[[2322, 9236, 4514, 4371, 3296, 6723, 4472], [6029, 4500, 5845, 3936, 4611, 6402, 6887]] --> 4514
[[459, 192, 619, 793, 365], [447, 212, 596, 801, 403]] --> 619
[[704, 729, 617, 593, 595, 730, 913], [587, 256, 98, 37, 340, 597, 727]] --> 617
[[676, 538, 172, 404, 312, 430], [688, 756, 333, 188, 876, 885]] --> 172
[[205, 42, 64, 81, 152], [80, 46, 89, 118, 131]] --> 64
[[5, 5, 5, 9], [5, 1, 4, 4]] --> 5
---
[[-51   4  19  -2   2]
 [-51   8  19   1 -17]
 [-60 -16  22  27 -12]] gives 22

[[ 73  10  21  36]
 [-32 -11  -8 -32]
 [ 24 -17  18 -11]] gives -17

[[-41 -21 -18  52]
 [  5 -27  61 -59]
 [ 28 -75   9 -24]] gives -75

[[  3  58   9 -25]
 [  2   3 -15   0]
 [ 28 -21 -13 -15]] gives -21

[[ 28  -8 -47 -55]
 [-50  47 -62   5]
 [ -7  44 -59 -37]] gives 44

[[ -2  26  36 -24  11  -6]
 [-22 -38  23 -70 -49  28]
 [ 18 -11  -3  -1   5 -14]] gives -1

[[ 29 -18  32  -8 -16  61]
 [ 47 -12 -24 -21 -13  59]
 [ 75 -21  24  -5 -25  74]] gives -5
---
[[  8.8  14.1 -16.5  13.6   9.3   5.0  13.3   3.5   9.5   8.5 -13.6   8.9
   16.0]
 [  9.4  10.1  10.9  11.2   8.1   8.5   4.7  18.6   9.3   8.8  12.4  10.6
   10.0]
 [  8.8  15.0 -11.8  11.3  10.1   4.5  16.2  -6.2   9.5   8.2 -10.4   7.7
   15.6]
 [  8.8  14.9 -15.7  12.2   9.9   4.8  14.4  -2.3   9.5   8.1 -13.0   8.1
   16.1]
 [  9.8   9.5  26.8  10.4   7.6   7.3  10.9  16.0   9.1  10.3  22.8  10.5
    8.4]
 [  9.3  12.2   0.7  13.9   8.1   5.1  14.3  12.0   9.3   9.9  -0.4  10.0
   13.6]
 [  9.9   8.0  19.4   9.5   8.2   7.6  13.5   5.2   9.3  11.6  16.4   9.9
    6.8]
 [  9.3  12.8   3.6  12.1   8.7   5.0  15.6   5.2   9.3   9.6   1.9   9.2
   13.2]] yields 13.2

[[  1.7  -8.5  -5.9 -22.2   3.4  16.4 -11.7  -8.6]
 [ -8.9  -5.3  -7.0  -4.0  -7.3  -9.1  -5.1  -6.5]
 [-21.0  -0.4  -9.6   4.4  -9.4 -10.6   0.1  -9.0]
 [-21.0   0.2  -9.8   4.1  -9.1  -8.4   0.1  -8.9]
 [-20.6   0.3 -10.1   0.8  -6.6  -1.6  -0.3 -10.2]
 [  0.3  -8.6  -5.1 -13.8  -2.9   0.0  -9.7  -6.3]
 [-17.2  -1.7  -9.3  -5.5  -3.4   5.7  -2.5 -10.7]
 [ -7.2  -8.1  -5.5   3.8 -14.1 -26.6  -4.6  -3.1]] yields -3.1

[[ 0.17  0.14 -0.15  0.13  0.09  0.16  0.01 -0.26  0.07 -0.05  0.16  0.10]
 [ 0.17  0.01  0.02  0.12  0.13  0.14  0.04 -0.17  0.02 -0.08  0.14  0.07]
 [ 0.01  0.01 -0.07  0.14 -0.11  0.12  0.05  0.04  0.14  0.04  0.06  0.07]
 [ 0.07  0.14 -0.15  0.09 -0.01  0.14  0.05 -0.11  0.09  0.06  0.11  0.04]
 [ 0.01  0.24 -0.09  0.10 -0.11  0.16  0.02 -0.11  0.21  0.06  0.01 -0.04]
 [-0.09  0.11 -0.01  0.06  0.06  0.12  0.10 -0.11  0.16 -0.05  0.09
   0.10]] yields 0.10

[[-0.060  0.014 -0.059 -0.023 -0.109 -0.050 -0.071 -0.006 -0.068]
 [-0.025 -0.048 -0.034 -0.062  0.004 -0.069  0.038  0.044 -0.054]
 [-0.084 -0.014 -0.061  0.006 -0.010 -0.095 -0.051 -0.067 -0.002]
 [-0.131 -0.005 -0.072 -0.045 -0.073 -0.177 -0.062  0.026 -0.075]
 [-0.137 -0.013 -0.204  0.100 -0.072 -0.183 -0.248 -0.062  0.018]
 [ 0.066  0.055  0.114 -0.012 -0.072  0.162  0.029 -0.238  0.029]
 [-0.035 -0.031  0.033 -0.055  0.047 -0.016  0.013  0.041 -0.033]
 [-0.078 -0.025 -0.184  0.080  0.000 -0.088 -0.142 -0.050  0.032]] yields 0.032

[[ -5.66   5.03  -0.41  -8.10  -4.65   5.09   1.27  -2.28   4.82   7.97
    4.75]
 [ -0.61   0.53   2.60  -2.58   7.17   3.98 -10.20  -3.61  -5.79  -0.60
    6.32]
 [ 15.82  -0.14   2.11   5.89   5.70  -1.15   7.20  -4.82   4.56  -2.04
   -4.83]
 [ -0.17   6.07  -4.63  -2.33   1.96   1.33  -1.34  -4.32  -1.81   4.01
   -2.10]
 [  5.95  -6.90  -4.63   5.66   9.85  -3.17   3.15 -16.08   4.32  -3.17
    3.66]
 [  0.57   0.70   1.83   3.14   9.60   3.97  -8.42  -6.13   2.27  -0.96
    4.68]
 [ -2.04  -0.54  -3.82  -1.80  10.86   9.19  -2.93  -0.24   0.80   5.96
    5.47]
 [  1.68   2.97  -3.45  -6.17  -0.18  -3.48   3.17  -0.75   8.40   6.24
   -0.37]
 [  3.24  -0.18   2.74   9.56   5.28  -8.17  -2.53 -10.69  11.70  -0.92
    1.30]] yields 1.30
